The rows below come in pairs that one turn or mirror swaps. Which row does each named row swap with?
The rows were stretched afterwards, more along some directions than others.
fos: [-23 -25  12   7   7   9   1   5 -14  20 -23  -1  23  13  18   7  15   4]
Kosob: [ 17 -11  29  14 -17 -10 -12  10 -12  12  13   5  -9   6 -22  -4 -11 -16]
dal: [-18  -9  17  16  -1   6  -3  10  -9  -3 -23   2   3  -4  -5   0   0  -3]
dorot: [ 18 -22  41  -6 -12  14  -2  17  -7  17  11 -10 -22  14 -26 -13 -21 -18]
momab: [ -7  -1   8  14   4   6  -8   5  -4  -1 -13   6   7 -12  -5   3  -5   2]
godas: [ 26 -25  28 -12 -20  10  -3  18   1  10  20 -18 -22  11 -31 -18 -14 -14]
fuze: [-21  -7  10   0   9  27 -10  -5  -7  33   7  -4  17   5  -2 -28  -4 -11]
fup: [ -4 -26  17  15 -26  13  16   8  -1 -24 -23 -18   7 -19 -11  -5   8  16]
lim: [-21 -17   8   1  15   5  -8  -4  -6  26 -20   7  25   8  21  17  14  -1]
lekud: [ 27 -13  16  -2 -17   8  -6   3  -4  30  14  -1  12  -9 -19  -6 -11   0]
Bur: [-31 -14  -1  -5  -4   1  16  28 -10  34 -30  11  17  11  16  -4   5  35]
setot: [ 16  -7   1  -6 -12   0 -14   9   1  40   3  10  22   3  -4   0   2  13]
fav: [ -7   1   5 -19  -7 -10  -4 -12  -8  19 -18  -4   3  14   1  -9   9  13]
Fenud: [-24  -9   3  -1  12  27  -2   4  -2  42  -1   4  20   5   5 -25  -2   2]
gifa: [ 19 -25  39  -7 -15  10  -3  17  -5  14  18 -13 -23  23 -32 -18 -18 -19]
sulep: [-21 -20   5   3   7   5  -6  -3 -11  23 -19   1  29   3  21  14  14   2]
dasok: [  1  -4   8 -20  -7 -16 -10  -1  10  12  -9  -7   2  17   1   0  14   4]
Nif: [-22   2 -19 -11  13   4  -9   2 -16  26 -22  18  24  -2  21  13   9  23]
popeb: [ 25 -25  37  -7 -20   6   0  21  -2  14  18 -11 -17  17 -28 -13 -23 -15]
tufot: [ 32 -29  33  -5 -36   8  -8  12  -9  12  15 -19  -7  -4 -29 -26 -20 -12]
godi: [ 18  -8  16 -13 -20   4 -21  -1  -8  39  16  -2  19 -20 -12  -8 -14 -11]
Mena: [ -1  -1  10 -23  -8 -16  -9  -7   1  13  -5  -7   5  14   1  -4   9  -1]
Zuz: [  0  -3   1   8 -14  -6  -8  -1  -7   8   4   9   7   4  -4 -14  13  10]
pite: [  7  -8  12 -19 -19 -19 -15  -6  -5  23  -9  -9  11   3   0 -11   6   0]
dos: [-15   2  10 -20   1 -11  -9  -7  -5  15 -16   0   0  19  10  -3  15   2]
Ton: [  4 -22  23   5 -19   8  10  10 -12  -8 -15 -21   7 -18 -18 -11  -7  10]
dok: [-22 -26  14   7  11  12  -6  -1 -10  20 -10   4  20   3  12   5  19  -1]
Mal: [ 15 -22  36   5 -17   7   4  19 -11  14   3  -4 -25  22 -28 -18 -20  -1]
peka: [-32 -11  -6  -5   3  -2  17  27  -9  39 -30  11   3  23  15  -5   7  33]
duko: [-19 -10   3   5   4  21   0   6  -5  31  -6  -2  19   4   6 -19  -9  -2]
zuna: [ 19  -9   9   9 -23   1 -15  -6  -7  -7  18  -9   0 -16 -25 -18  12 -10]
Pebe: [ -9 -25  21  13 -23   8  16  12  -9 -17 -17 -16   8 -20 -12  -9   6  11]
Kerov: [ -8 -11   3   1  -3  26  -8  -1  -4  22   6  -8  24 -16  -4 -21  -7 -12]
fiva: [  5   6   9 -23   4  -8 -27 -22   2  24   7  -3  10  13  -1   0   6  -8]
gogem: [-23 -18   3   2  10  -2 -12   3 -10  31 -16  11  30   7  24  16  17   0]
Nanu: [ 19 -13  28  -8  -4  10 -19   8  -4  27  28   0 -16  25 -24 -15 -20 -17]
dum: [-30  -3 -12 -14   8   7  -6   4 -21  29 -27  10  22   1  18   6  11  14]
zamon: [-30  -9  -2  -4   2 -11  10  24 -14  28 -35  11  14  21  18  -2   7  38]
kuzim: [-24 -20  16   0  17   7 -14  -1 -12  39  -8   8  24  18  16  10  13  -5]
sarek: [-20  -8   2   1  10  26  -2   2  -7  29   1   0  10   5   2 -24  -6  -7]
povo: [  9   2  -6 -16 -23   3 -15 -12 -11  21   2   2  30 -12  -1  -7   2   9]
Zabe: [ -7  -1  11 -25   0 -13 -11  -8   1  23  -8  -6   4  24   2  -4  11  -1]
famod: [  5 -13  14   5 -29  -2 -20   0 -10   2   8   4  16 -13  -4  -9   6  -1]
vovis: [-23  -8   7   1  11  18   2   4  -8  34 -12  -7  16   9   6 -20  -3  -4]

Swapped with fuze: kuzim
Swapped with Ton: zamon
Swapped with duko: sulep
Swapped with godi: famod
Swapped with Bur: Pebe

The rows below come in pairs that one turn or mirror swaps. Which row does each named row swap with?
The rows were stretched afterwards, more along some directions than others.
reb: [ 11  26 -14  10   8   4 -18 -13  23  -8  -7  28 -13 -30  20 -27  -9 -11
 -12   2 -28   5   7  11  32   9  -7]
bon: [ -4   3   6   5  16 -26 -10  -2  10 -18  -7   1 -18  -7  -5   5  16 -12
   6 -21   4   9  24   9   3   9  -1]
fovob: [ 30  32   1   1 -18  -3 -11  -3  13  -6   2  13  -6  -9  18  -7   6 -27
 -11 -10  -3  22  16  22  12  10 -17]
gazub: [  2  26  -7 -35  33   2 -11   0  -3 -11 -15  -2 -23 -17  23 -22  31 -13
  -5   2 -16 -10   9  14  28  21  -7]
Kuza: [ 25  13   6   5  18  -2  -8 -20   0  -7 -18  18 -29 -25   9  -3 -14 -15
  -2 -12 -30  23  24  21  37  28 -27]
Meza: [  3   0  15  -7   3 -13  -1 -13   4  -4 -11  31 -24 -33   5 -20  20 -25
 -24  -6  -5  22  12  19  53  36 -26]
lanon: [ 20  12 -31   1  31  -8   8   1  21  -1 -13  31 -11  15  16 -12 -16   2
 -20   0 -10 -10  14   3 -18  -2 -15]
nipu: [ 18  10 -31 -11  24  -8   2   6  14  -6 -20  26  -5  23  12 -13 -10  -1
 -20  -5  -7  -2  27   2 -12   5 -27]
vufid: [ 11  28  -5  -6   4   4   6   0  34  -3   5   2   3 -13  14  -3  21  -9
 -15  14  16  14   2  27   6  20  -2]
Lurum: [ 10  25  -3  -2  -6  -3  -1   5  34  -7   3   1   3 -21  15  -6  16 -13
 -11  12  15  19  -7  24   8  14   8]
vakub: [ -9  -3  -8  -9  -5  15 -14 -20 -14  -7  -6  21 -34  -6  25   4  10  -7
 -43   6 -42  14  21   3  -9  24 -12]
rol: [ 10  25  -8   1  -2  -5   6   4  34  -3   7  11   6 -12   8 -11  14 -16
 -14   9  29  17   3  26   1  18  -2]
vupu: [ 24  35   1   5 -24  -6  -9   2  31 -21   5  15  -5 -24  17  -6   7 -23
  -7 -12  -6  33  10  20  11   9 -15]
bagod: [ 21   6 -10  -1  22  -5  -8  -4   1 -15 -19  19 -25 -20  14  -7 -14 -14
   2  -2 -27  17  11  19  32  22 -27]
gena: [  2  -1  19  -8   9 -16  -6 -11   9 -11  -4  18 -29 -26  16 -15  19 -22
 -25  -5  -7  19  13  15  52  34 -27]
posu: [  8  41 -10  21   1   5  15   0   3 -22  -1  22 -31 -26 -11 -20 -10 -17
  16   4   1  36 -13  12  21  -5  -1]
Fiz: [ -8  13 -22  -6  -3 -29  -7   6 -12 -26  -9   8 -17  -3  16 -28   4  -1
 -13 -13 -13  -6 -14   2  28   7 -18]
das: [  5  31   8  11  16  -1 -14 -19  26  -9  -5  21 -34 -43  16 -16   6 -14
   0  -9 -15   1  14  18  48  14 -11]
Luman: [ -2  14  -1 -38  16  -3  -7  -4  -8 -13 -19   3 -20 -22  18 -33  26 -17
 -10   4 -16 -15   4  11  30  24 -13]
Zana: [ -4  -9 -14  -9  -6  13  -7 -14 -18 -13 -17  25 -29   3  25   2   1 -13
 -50   2 -37  21  23   3 -15  25 -15]
Fola: [ 13  27  -7  -9  -3  -5   6   6  31   0   5   6   4 -19  14 -12  24 -18
 -10  18  21  19 -10  31   4  23  -4]
satam: [ 12   8 -25  -7   4 -15  12 -24   0   7  -4  32 -20 -30  16 -21  21   1
   5  -5  14 -11 -13  12  36  15   4]
rop: [-15   4 -20  -4  17 -10  -1  23  14 -18  -9  14   5   6  19  -3  20   0
 -11  19   2   4  -6   6   3  22  -9]
gele: [ 16  49  -3  21   9   7  22   3  18 -21   5  24 -28 -28   5  -8 -18 -13
   5   8  -1  37  -5  17   9  -3   7]
vuro: [  1  15 -10  -2  22  -8   8  -5  -8  -6 -17  24 -27  -8  15 -18  21 -12
  -7  -6  19  -6  14  13  52  15 -20]
karu: [ -3 -15  -8 -10  -3  20 -10 -13 -16 -17 -11  21 -38  -6  22   3   0 -14
 -39  11 -41  15  19   5  -6  17  -9]
duba: [  3  13  -4 -35  23 -10 -17   1  -3 -20 -18   5 -25 -11  21 -33  13 -18
 -30   0 -11 -19  22  12  25  24 -22]
Pagi: [ 14  27 -22  18   9   3   2  -1  -2 -23   5  15 -48   0  18 -10 -40 -11
 -18   8 -16  12   9  22   2  -4  -4]
sud: [  4  15 -20  -7  13 -26   9 -15  16  -6 -12  31 -24 -33  26 -10  20   4
  -2 -10  18  -9  -3   8  24  20   3]
litif: [  3   7 -24  -8  11 -19  13 -23   8   1  -8  30 -19 -25  16  -8  21  15
  -1 -16   4 -16   3   3  19  21  -1]
kuni: [  1  10   5  11  10 -27  -3  -6   7 -10  -1  10 -14  -9  -7   4   6 -13
   9 -30  14   4  18   7  -6   9  -6]
sot: [  9  19 -42  -9  32  -3  11   5   8  -3  -1  26   3  30   9 -29   1  -1
 -16   6  -9  -9   6   0  -9  -1  -9]
reliz: [  9  33 -14  -3 -12   2  18  -1 -14  -9  -2  20 -28 -13   2 -29  10 -32
   1  21 -18  38 -21  21  11  21  11]
bib: [-14   4 -21  -5  14 -17  -7  18  19 -19 -24  21  -2   1  14  -6  14   0
   2  15  -3   1   5   5   5  17 -16]
vogo: [ 22  14 -40  -8  33  -5   6   1   1  -5 -15  26 -18  23  14 -21 -17   9
 -16   2 -13 -13  18   3 -12   4 -17]
tez: [ 18   8  -9   2  16  -6  -8 -12  -8  -4 -16  21 -22 -23   7  -5  -4  -9
   7  -7 -31  20   6  20  33  32 -24]
Balo: [ 32  34 -13   8 -18   3  -1   1  19  -7  11  20  -9 -12  31  -8  -6 -19
 -18   1 -12  30   1  29   3   8  -6]
Buzi: [ -1  15  -8 -40  17   2 -18   4  -9  -6  -9  -5 -17  -5  24 -23  24 -12
 -19   0 -22 -19  14   9  29  17 -11]
fefa: [ -9  13 -16 -16   5 -25 -11  -2 -18 -26 -19   5 -29  -3   7 -32  18  -3
  -6  -8 -20 -13  -6   0  33  21 -24]
Kuvun: [  8  38  -9   3  11  13   8   1  39   1  14   3   1 -15  15   1  20 -12
   0  13  11  31  -7  27  -3  15   9]
sepi: [ -4 -14 -17  -8   2  13  -1 -13 -12 -12 -18  25 -29  -2  21  11   2   2
 -44   2 -41   8  26   0 -16  20  -7]
nobe: [  6  23  -8  -9 -19   0   9   1 -20 -15  -6  25 -30  -8   1 -33   7 -35
 -10  23 -14  37  -9  19  10  19   5]
Zadub: [  1  19   0 -10  -4   5   0   2  28  -7   3  -1  10 -18  10  -7  26 -13
   0  14  15  19  -7  17   8  21   2]
poso: [  4  15   1  -6   0   3   8   6  34  -2   2   7   6 -22  17  -1  21 -13
  -5  20  15  25  -5  25  -2  21   4]
Vivub: [-21   7 -17 -12   2 -20 -16  -3 -22 -18  -5   4 -19   0  18 -25  18   1
 -19  -9 -16 -12 -13  -3  37  18 -20]
fumo: [ 12  35  -3  18  18   1 -15 -14  37  -8   7  20 -22 -29  25 -19 -14 -12
 -12   2 -13   0   7  15  31   5  -4]
kam: [-10   9 -28 -14  10 -14  -7  19  15 -16 -19  17  -7   3  28  -4  20   4
  -7  24  -3  -3  -8   6   4  17  -8]
Bulis: [ -2  17  -6 -41  20   2 -19   2  -2 -13 -11   2  -6  -4  19 -36  25 -14
 -19   8 -16 -16  16   5  28  27 -22]
rozet: [ -4  15  -7  13  15 -25  -3   0  13 -18  -2  10 -16 -12   0  -3  -8  -5
   3 -23  14   4  10   5   0  -1   4]
lege: [ 13  17 -10   5  29 -14   4 -10  -1   1 -10  22 -25 -12   7 -13   4  -5
   0 -15  20 -11  20  20  58  14 -27]
gitus: [  7  46  -7  19   6   6  20   5  15 -27  -1  25 -39 -32  -2 -10  -5 -10
   8   5 -11  36 -14  13  14  -1  -2]
zomi: [ -4  14   1  17  22 -16   2  -5  14 -17   0   8 -20 -13  -8  13   4  -6
   2 -28  13   3  18  10   6   9  -6]
gulop: [ -4  17  -5 -38  30   0 -16  -2  -9 -14 -11  -3 -17 -12  20 -29  23  -9
 -18  10 -14 -22  16  10  27  26 -12]
sege: [  8  23 -18  -8 -18   0   8   2 -21  -9  -7  28 -26  -9   8 -30   4 -31
 -10  24 -13  28 -15  17   5  14  14]
zaze: [  0   8  -8 -41  19   4 -17   2  -6 -16 -21   0 -12 -11  24 -30  21 -10
 -17  13 -22 -15   6   4  25  22 -12]
Vofi: [  8  18 -21  10   7  -4  -3  -6  -1 -24   4  10 -45  -3  33 -10 -26 -13
 -19   8 -19  11   4  22   7  12  -2]
Difi: [ 10  16 -25  -8   7 -19   9 -19  14   7  -6  32 -17 -32  33  -3  23   8
  -9  -6   8 -13 -12  13  22  17   6]
kon: [ 13  21 -11  -6 -23  -7   8   3  -9 -17  -4  31 -34 -22  10 -28  -4 -29
 -17  18 -16  36 -11  22   2  18   7]
fogif: [  8  30 -14  -1   2   4   7   2  40  11  14   5   5 -14  15  -7  20  -4
  -2  13  19  11  -8  22  13   8  11]
tesan: [ -1   6  20 -12  20 -13   3   1   1 -10 -10  14 -27 -29  11 -12  32 -25
  -9   4  -6  25   8  17  52  36 -17]
pak: [  2  -3  15  -9  13 -18  -1  -6   0 -10  -5  20 -26 -27  14 -20  18 -22
 -20   2  -5  19   5  18  56  33 -18]
Bira: [ -7  18   2 -35  22  -4 -15   1  -5 -13 -15   1 -21 -21  15 -31  29 -23
 -18  10 -10 -14   8  15  29  29 -17]

Swapped with Vofi: vuro
Swapped with Lurum: Bulis
Swapped with bon: sot
Swapped with Fola: Bira
Swapped with Zadub: zaze
Swapped with rozet: nipu
Swapped with fumo: fovob
Swapped with rol: duba

